(in the rows, 128 means zero)
One turn moves each row of this set onto another row. After a few examples, where does it send each row asked below?
Q_745: [122  99 113 112 109  88 153 134 158 108 130 134 114 154]
Q_439: [ 95 123  94 111 112  99 137 102 157 120 114 113 109 156]
Q_916: [122 110 109 119 138 103  80 114  99 116 130 124 121 150]
Q_121: [133 123 106 114 138  98 113  75 117 112 143 128  90 151]
Q_638: [126 107  79 100 142 103  97 138 102 104 133 128 115 150]
Q_421: [118  91  92  97 143 117 123 109 111 118 150  84 120 152]
Q_606: [116 106  70 102 140 121 111 102 112 131 149 126 120 152]
Q_134: [116 137 106  89 109 108 121  91 150 132 110 123 123 150]
Q_594: [116 106 106  99 117  92 171 125  93 115 131 125 107 149]
Q_963: [133 122 140 110 144 119 135 138 114 107 134 124 117 136]
Q_360: [116 101  86 103 104  79 143 133 150 110 112 127 121 149]
Q_832: [111 103  87  96 152  87 105 103 115  88 144 138 117 139]
Q_476: [118 120 110 136  88 106 118 110 113 114 127 136 115 148]
Q_392: [ 81 103 100 112 138  90 127 138 126 111 104 112 119 148]
Q_490: [113 120  91  97 120  64  91 118 134 123 141 122 117 149]
Q_539: [111  99  98  72 140  79 106 115 147 131 142 115 122 148]
Q_865: [125 124 111  79 130 128 121  84 110 115 103 126 114 146]
Q_799: [149 112 139  95 111 107 147 107 117 115 127 101 125 155]
Q_419: [130  75 101  84 122 129 129 119 124 119 114 108 122 158]
Q_898: [118 123 100 110 132 100 123 134 113 112 163 106 137 169]
Q_341: [ 87 112  97 136 116  80 126  99 128 105 125 117 108 148]
Q_797: [123 111  79  93 110 114 109  82 120 126 131 140 121 154]
Q_808: [125 133 127  92 130 107 135 107 117  88 143 100 105 124]
Q_833: [121 122 121 104 127  84 115  94  92 106 152 144 113 138]
Q_549: [126  81 131  84 107  69 125 106 125 117 113 113 108 143]
Q_81: [109  91 127  95 104 102 136  99 129  96 114  95 109 129]
Q_657: [115 126 123  88 153  78 159 105 115 131 131 126 117 149]
Q_995: [119 131 125  95 144 119 155  94 103 112 116 128 119 148]
Q_862: [120 100 124  74 124  80 141 112 134 104  97 104 118 141]
Q_96: [104 102  89 122 136  99 125 149 132 111 123 132 116 169]
Q_698: [129 101 118 110 129 115 137  81 134 125 119 103 100 123]
Q_965: [118 106 114 112 124 103 166 145 125 120 117 129 117 153]
Q_730: [126 118 109 117 135 120 134 148 103 113 145 120 114 162]
Q_628: [125 101 102 100 153  90 120  82 156 127 127 125 119 152]
Q_160: [139 135 131 100 125 108 148 132 107 103 124 114 127 136]
Q_199: [119  90  86 107 142 105 107 139 118 107 139 139  94 152]
Q_42: [141 102 141  97 111  81 108 104 102 113 144 114 121 142]
Q_846: [112 100  96  89 119  80 147 110 155 118 137 121 121 119]
Q_420: [139 102 113 103 114 100 120 101  82 104 143 118 128 129]
Q_237: [119  95 120  92 127  68  82 115 122 122 129 118 114 147]
Q_845: [115  92  94  93 116  68 128 116 140 136 105 134 100 156]
Q_818: [123 135 117  81 144  87 121 127 126 136 117 145 113 166]

Q_833 goes to Q_539
Q_360 goes to Q_160
Q_439 goes to Q_995
Where do these go?
Q_96 goes to Q_965
Q_594 goes to Q_898
Q_42 goes to Q_237
Q_134 goes to Q_865
Q_799 goes to Q_916
Q_420 goes to Q_490
Q_476 goes to Q_818
Q_846 goes to Q_808
Q_199 goes to Q_745
Q_628 goes to Q_698
Q_341 goes to Q_657

One turn moves each row of this set onto another row. After a few examples, where does it send each row asked below?
Q_504: [124  73 164 104 119 155 139 145 133 120 141 134 137 114 137]
Q_529: [119  74 141  98 128 164 131 127  95 152 152 114 167 123 137]
Q_576: [123  86 163  97 132 170 143 139 102 119 131 135 146 113 136]
Q_238: [126 123 127 100 114 118 152 151 117 141 154 161 124 158 138]
Q_460: [122 129 125 132  85 145 132 129  99 157 159 141 147 160 133]
Q_16: [132  70 145  90 145 165 139 132 107 146 147 118 149 128 136]
Q_901: [102 132 122  96 102 122 132 142 119 162 133 143 150 149 127]
Q_147: [127  70 143 103 136 175 136 126 102 147 158 114 155 127 138]
Q_608: [129 122 128 123 115 146 155 144 121 134 174 159 121 166 142]
Q_863: [113 125 124 132  95 143 144 140 107 142 178 154 143 158 143]
Q_343: [129 128 127 104  95 119 134 138 102 161 138 146 140 157 129]
Q_948: [122  78 134 107 154 168 135 145 115 120 134 140 164 143 133]
Q_678: [114  77 132 119 144 177 131 140 109 122 144 136 174 141 134]
Q_629: [110 138 137 127 107 143 135 145 117 129 158 142 117 168 146]
Q_563: [130  77 147  93 144 163 136 155 125 135 139 126 151 127 162]
Q_930: [122 126 127  95 129 136 146 143 141 148 136 148 118 159 129]
Q_102: [114  76 162  97 107 140 133 147 122 128 134 133 151 106 134]
Q_823: [120  86 161 110 128 182 140 134 100 119 141 131 151 114 138]
Q_802: [111  82 141 107 119 167 123 151 107 143 149 121 179 121 161]
Q_454: [115  79 132  98 147 154 130 148 108 127 128 140 175 137 130]
Q_740: [119 124 127 129 119 169 144 130 140 142 164 141 122 164 135]
Q_377: [144 122 133 106 115 131 147 137 120 149 142 149 115 166 130]
Q_290: [ 98 131 120 130  93 157 129 128 118 155 161 138 156 154 132]
Q_582: [140 123 131 132 104 157 144 128 117 147 162 144 121 169 134]
Q_814: [103 141 133 127  96 139 130 144 108 135 156 140 131 163 145]
Q_417: [112  88 161 107 118 173 136 135  91 124 139 130 163 110 135]
Q_251: [117  74 162 122 107 169 134 138 127 120 155 128 147 112 140]
Q_601: [108  81 129 111 137 162 126 143 100 128 136 137 186 136 131]
Q_877: [125  72 142  85 136 153 133 132  99 152 142 116 161 123 134]
Q_999: [114 140 136 114 109 131 137 150 120 131 147 144 115 165 144]
Q_956: [130 135 128  92 114 125 143 140 128 140 140 137 123 165 140]
Q_937: [123  78 144 113 133 182 132 149 121 134 155 121 161 127 165]
Q_859: [118  81 143  86 130 149 127 157 113 144 133 125 170 119 158]
Q_708: [116  88 161  93 124 161 138 141  93 124 128 133 159 109 134]
Q_983: [107  79 159 115  97 154 129 141 115 129 146 127 163 107 137]
Q_782: [129 134 128 118 113 154 146 131 132 135 162 132 120 170 144]
Q_748: [111 128 123 110  94 117 142 148 103 148 159 155 148 153 138]
Q_736: [106 142 134 114 100 124 131 150 110 137 145 143 128 160 143]
Q_124: [114 140 123 126  90 151 134 128 116 143 165 128 147 164 142]
Q_671: [113 141 123 101  93 122 132 137 111 149 143 133 148 157 139]

Q_102 goes to Q_504
Q_814 goes to Q_736
Q_948 goes to Q_678
Where do these go?
Q_671 goes to Q_956
Q_529 goes to Q_877
Q_930 goes to Q_740
Q_417 goes to Q_708
Q_377 goes to Q_582
Q_238 goes to Q_608
Q_802 goes to Q_859

One turn moves each row of this set onto another row. After a few examples, where does it send each row asked below?
Q_145: [143 151 141 108 130 149 141  88 102 147 135 133]
Q_984: [124 141 170 132 110 111 132 138 121 128 162 114]
Q_164: [129 156 154 110 117 150 132  88  98 143 151 130]
Q_448: [144 139 179 114  96 146 134  95 130 107 124  98]
Q_642: [132 138 160 130 121 110 150 130 129 129 157 127]
Q_545: [119 147 129 118  93 117 127 110 128 151 122  90]
Q_8: [151 155 171 117 102 152 118  95 146 121 134 107]
Q_725: [170 145 158 112 127 140 101 134 120 126 136 102]
Q_167: [145 147 173 104 102 159 109  94 135 121 119 110]
Q_929: [138 158 159 106 119 161 137  98  92 133 143 128]
Q_34: [130 152 169 111  96 157 125  96 128 116 108 107]
Q_473: [135 129 166 126 124 106 142 133 142 139 151 108]
Q_962: [129 143 137 128 110 114 115 115 121 160 116  87]
Q_780: [147 151 165 103 125 150 142 101  91 151 143 135]
Q_294: [117 140 149 132 110 109 136 121 136 122 155 115]
Q_44: [134 160 146 105 110 154 127  96  86 137 129 129]
Q_215: [118 128 160  85 108 114 152 136 103 149 117 122]
Q_163: [123 132 157 126 113  99 143 123 139 138 150 122]
Q_430: [122 141 160  76 107 123 139 134 129 155 121 132]
Q_788: [126 132 161  85 102 112 155 141 123 148 116 110]
Q_969: [137 126 169  75 106 114 144 139 132 151 128 117]
Q_646: [122 142 141 121 111 118 134 118 105 165 107  91]
Q_429: [167 145 154 108 133 145 114 142  99 135 126 101]
Q_359: [160 129 158 106 120 154 106 145 109 137 131 111]
Q_751: [147 143 180 108  96 148 124 102 144 117 111 114]
Q_278: [132 155 144 119 114 107 132 107 119 151 106  81]
Q_345: [120 134 164  70  99 126 146 130 120 145 118 111]
Q_70: [114 142 134 118 108 112 126 121 117 158 126  85]
Q_896: [177 147 164 116 132 148 114 128 108 132 125 115]
Q_477: [167 138 179 104 137 145 119 136 105 133 125 117]

Q_430 goes to Q_359
Q_929 goes to Q_788
Q_345 goes to Q_429
Where do these go?
Q_725 goes to Q_294
Q_477 goes to Q_473

One turn moves each row of this set onto another row. After a few examples, where does it send each row asked below?
Q_853: [140 145 133 120  77 116 137 134  99  80 172 104 155 134 133 120 133 133]
Q_988: [139 148 113 118  81 115 116 126 105 109 161  99 135 161 141 121 151 126]
Q_718: [124 143 143 120 103 129 106 159 114 103 156 151 146 107 107  84 126 148]
Q_85: [128 140 129 109  83 135 107 118  78 121 154 103 162 135  97 111 138 126]
Q_270: [140 141 156  98  97 115 120 157 154 119 153 108 139 157  90  88 173 121]
Q_303: [150 127 169 100  98 132 143 136 105 112 154 109 131 145 103 103 184 131]
Q_817: [128  98 150 121  96 108 137 117 101 108 152 129 146 133 100 115 148 117]
Q_757: [128 114 128  95  76 116 112 141 106  93 152 137 147 125 123  79 134 154]
Q_155: [122 136 151  99 100 154 126 112 152 107 142 134 140 155  98  82 148 124]
Q_441: [128 183 147 123  95 114 108 151 122 101 168 129 154 111 105  90 137 140]
Q_630: [133 136 146 105  81 113  88 140 135 117 167  82 155 158  85 104 153 140]
Q_324: [119 169 153 100 109 158 131 141 130 104 152 126 146 117  99  82 140 134]
Q_66: [109 126 144 111 113 142 111 134 163 105 140 125 146 161  89 112 154 125]
Q_668: [136 138 126 119  83 114  76 120 152  98 148 122 159 155  85 110 155 131]
Q_888: [132 168 128 144  88  94 101 135 142  92 154 140 144 140 110 111 155 142]
Q_926: [147 136 136 105  93 124 119 124 111 129 152 101 120 166 120 108 178 124]
Q_589: [141 158 111 133  93 120  88 141 126  87 145 137 147 116  97 110 149 155]
Q_842: [141 119 147 114  97 128 132 136 134 102 159 107 104 110  96 108 124 146]
Q_293: [139 125 146 137 109 108 124 125 109 123 158 100 137 131  83 132 161 121]
Q_656: [138 145 134 130  87 120 108 103 161  98 142 133 127 162  96 107 154 129]
Q_676: [130 155 102 105  88 138 104 139 117  89 139 101 144 134 103 120 163 167]
Q_37: [150 164 107 109  87 132 101 143 145 115 144  97 139 161 104  96 164 135]
Q_249: [120 141 128 129 113 118 116 140  90 126 152 105 166 147 102 121 171 130]
Q_828: [144 144 144 115  64 126 135 149 126  79 155 130 131 124 108  96 112 143]
Q_334: [110 115 148 120 120 115 135 159 145 107 155 111 138 156 108 111 162 145]
Q_349: [118 136 163 110 112 153 118 144 142 115 153 124 125 121  87  99 121 129]
Q_670: [139 155 102 116  70 130 114 147 123  89 145 127 149 151 128  88 132 147]
Q_899: [124 123 124 114  95 142 139 112  88  98 137 123 142 124 104 128 141 132]
Q_998: [134 138 165 111  96 124 155 165 147  88 149 126 124 129  94 104 151 134]
Q_114: [148 136 166 109  88 128 155 140  98  81 167 108 149 125 108 112 154 137]

Q_817 goes to Q_249
Q_998 goes to Q_37
Where do these go?
Q_334 goes to Q_676
Q_349 goes to Q_668
Q_155 goes to Q_888
Q_114 goes to Q_926

One turn moves each row of this set onto another row. After a few examples, where does it send each row asked below?
Q_405: [154  91 113 109 147 136 120 145 134 105 145 117 104 110 144 128 108 119
 143]
Q_746: [156 100  94 108 143 149 102 154 136 123 143 107 100 108 143 102 120 133
 137]
Q_559: [141 144 107 118 157 124 114 150 142 134 111 154 120 128 122  97 145 152
  98]
Q_390: [163 102 118 103 130 137 112 138 138  98 142 106 127 122 143 118 111 139
 137]
Q_677: [119 124 107 134 117 171 124 113 113 133 150 148 126 139 126 130  96 144
 117]
Q_404: [ 94 127  92 140 130 153 142 123 122 119 140 139 118 136 107 127 108 145
 108]
Q_763: [106 138 105 140 136 162 139 123 133 126 160 137 117 129 116 119  94 152
 128]
Q_540: [108 122 109 146 140 149 134 108 137 139 147 163 133 141 120 119 104 149
 115]
Q_739: [150  85 104  97 136 141 114 138 118 102 152 111 125 104 141 117 120 134
 129]
Q_310: [120 139 131 119 149 128 113 151 143 145 107 147 121 126 123 131 156 134
 115]
Q_920: [139 121 132 120 147 115 107 147 151 136 107 143 135 105 113 114 151 133
 132]
Q_583: [102 105 111 153 131 161 132 138 109 121 145 132 122 133 107 132 114 147
 103]
Q_713: [152  88  96  93 147 136 120 134 133 115 144 112  94 107 135 124 126 128
 120]
Q_384: [136 136 114 110 150 132 103 127 146 133  93 156 128 123 115 108 150 136
 116]
Q_142: [ 94 118 103 151 135 168 134 127 119 135 150 141 131 117 126 113 107 150
 113]
Q_162: [134 141 136 120 154 136 101 132 123 138 108 146 137 111 113 114 158 144
 122]
Q_13: [138 151 124 120 168 122 104 147 136 122 114 149 130 124 121 101 149 138
 125]
Q_212: [156  80  84 131 143 145 122 131 127 119 146 111 107 104 136 117 112 129
 131]

Q_677 goes to Q_310
Q_13 goes to Q_739
Q_405 goes to Q_142
Where do these go?
Q_713 goes to Q_763
Q_559 goes to Q_390
Q_212 goes to Q_540

One turn moves each row of this set onto another row. After a few examples, where does it send each row asked below?
Q_295: [128 149 134 115 162 150 105 110 170 130 137 107 134 132 141 129 158 115
 137 127 119  99 124 145]
Q_581: [126 131 107 110 125 135 103 127 123 109 132 154 151 162 142 126 134 117
 128 112 114 104 142 164]
Q_850: [124 165  97 127 125 128 103 128 114 119 138 160 153 139 128 125 125 117
 122 131 116  98 143 148]
Q_770: [126 174 123 131 155 147 110 117 161 137 138 120 130 104 125 129 152 114
 133 151 117  98 121 128]
Q_202: [118 136  91 170 124 145 120 178 129 114 131 134 105 132 154 104 142 123
  94 114 121 114 103 157]
Q_148: [124 161 126 127 167 147 114 120 175 134 158 115 122 113 155 132 147 113
 131 129 118 104 120 136]
Q_835: [119 127  93 170 124 140 108 165 129 120 132 152 107 129 156 119 163 127
  86  95 116 108 120 161]
Q_173: [148 138  90 117 109 133 117 122 112 117 134 148 147 157 137 117 130 128
 111 120 107 101 134 155]
Q_643: [130 111 109 127 121 152 137 155 163 107 121 167 106 106 143 136 155 112
 130 141  96 126 112 139]
Q_474: [123 144  96 122 128 128 110 137 123 111 154 167 143 149 158 127 119 115
 120 110 114 108 142 157]
Q_388: [153 114 107 123 110 156 139 134 154 118 108 140 112 116 124 125 163 125
 121 147  93 116 107 136]
Q_868: [133 104 121 115 121 156 126 141 161 107 104 152 119 122 129 133 166 113
 138 139  99 120 116 147]
Q_528: [148 161 118 122 149 148 115 102 158 140 143  97 132 129 137 120 152 127
 120 132 115  94 118 137]
Q_936: [115 156  97 169 142 143 111 165 135 124 146 113 111 135 159 102 140 123
  94 110 129 105 106 156]
Q_317: [139 138  94 118 137 141  95 126 106 117 131 163 143 140 148 125 122 113
 108 117 122  86 137 162]
Q_890: [121 130 107 173 139 151 114 160 157 129 129 130  93 109 153 121 180 125
  93 107 115 108 107 149]
Q_203: [130 132 104 131 112 148 128 146 143 113 108 168 122 103 115 132 155 113
 130 157  99 117 119 134]
Q_61: [142 153 123 123 174 160 100 110 156 138 134 115 122 105 145 130 150 110
 119 135 125  84 116 141]
Q_848: [117 151 103 171 148 139  99 149 142 134 148 123 111 128 161 117 163 127
  88  92 126  97 121 157]
Q_296: [146 106 106 123 129 163 121 143 142 113  99 166 108 100 133 133 155 109
 118 145 104 105 110 145]
Q_778: [118 143 103 171 139 153 122 172 151 123 132 113  96 118 153 105 154 122
  98 122 122 112  94 149]

Q_388 goes to Q_173
Q_317 goes to Q_61
Where do these go?
Q_778 goes to Q_202
Q_148 goes to Q_643
Q_770 goes to Q_203
Q_848 goes to Q_890
Q_868 goes to Q_581

